Turns in one plane each, and the order they were made in; the first pair answered
Z (before => after):
[-0.73  0.01  0.18 -0.07 -0.03 -0.86  0.43 -0.42 -0.07 -0.12] => [-0.37  0.16  0.68  0.17 -0.17 -0.87  0.24 -0.57 -0.24 -0.18]
[-0.97  0.79 -0.90 -1.17  0.11  1.09  0.92 -0.30 -0.03 -0.02] => [-1.42 -0.24 -0.29 -0.85  0.27  0.41  0.95 -0.89  0.61 -0.59]
[ 1.45  1.22 -0.63  0.87 -0.91  0.81 -0.86  0.78 -0.60  0.72] => [ 0.43  1.30 -1.23  0.13 -0.58  1.88 -0.54  0.00 -0.68  1.02]
N (before => after):
[-1.02 -0.85 -0.42  0.02  1.27  0.75 -1.15 -0.74  0.52 -0.08] => [-1.32 -0.10 -0.42 -1.02  1.30  0.77  0.10 -1.07  0.29  0.03]
[-1.57  1.18 -2.12  0.39  0.66  3.08 -2.03 -0.64 -0.10 -1.13] => [-1.44  2.33 -1.74 -1.12  0.35  2.76 -0.04 -1.09 -0.48 -1.16]
[ 0.49  1.26  1.26 -0.94 -1.16 -0.08  0.22 -1.18 -0.13  0.97] => [ 1.11  0.86  1.56 -0.35 -1.59 -0.52 -0.50 -0.83 -0.30  1.03]
[ 1.76 -0.35  0.86  2.52 -1.12 -1.57 -1.17 -0.22  0.63 -1.37] => [ 0.08 -1.15 -0.42  2.64 -0.50 -0.42 -2.13 -0.77  1.33 -1.26]
X (before => after):
[ 0.07  1.17 -0.44 -1.27 -0.55  0.12  0.63  0.40 -0.81  0.41] => [ 0.53  0.67  0.36 -0.96 -0.52 -1.14  1.22  0.16 -0.64 -0.05]
[ 0.25  0.52  0.74 -0.58  0.22 -0.61  1.09 -0.12  0.15 -0.50] => [-0.52  0.14  0.31 -0.62  0.53  0.01  1.06 -0.65  0.38 -0.42]
[ 1.05  0.18  1.72  0.12 -0.80 -2.33  1.84  0.41 -0.18  0.20] => [-1.34 -1.37  0.89  0.09  0.48 -1.26  1.90 -1.21  1.43 -0.14]
[ 1.02  0.14  0.36 -0.23 -1.56  1.10 -0.45  1.02 -0.68  0.94] => [ 1.15 -0.49  1.41  0.22 -1.56 -0.73  0.42  0.70  0.04  0.14]
Now pairs of rows:
Each pair is 2 to 4 turns apart.
[ 0.47  0.06 -1.35  1.95 -1.08  1.89 -3.89  1.36 -0.49  2.01] => [-0.17 -1.25 -0.70  2.90 -0.74  1.05 -4.16  1.12  0.46  1.26]
X then N
[ 1.00 -0.36  1.12  0.41  0.06 -2.16  0.49  0.27  0.52 -0.49] => [-0.02  1.17 -0.09 -1.80  0.13  0.01  1.56 -0.36 -0.39  0.09]
X then X then N then N
[ 0.53 -1.56  0.90  1.43 -0.80 -1.95  0.34  0.27  0.54 -0.82] => [-0.49 -0.35  0.60 -0.77 -0.61 -1.22  2.49 -0.87  0.24 -1.08]
X then N then N then N
[ 1.29 -1.18  1.32  2.07 -0.64 -2.37  0.21  0.43  0.28 -0.80] => [ 1.85  0.04  1.36  0.93 -1.07 -2.26  1.13  0.60 -0.46 -0.53]
Z then Z then X
[ 2.12 -0.23  0.30  1.93 -0.59 -0.94 -2.78  2.03 -0.67  0.27] => [ 2.84  2.10  0.26 -0.40 -1.26 -0.55 -0.33  1.84 -1.82  0.74]
Z then Z then N then X
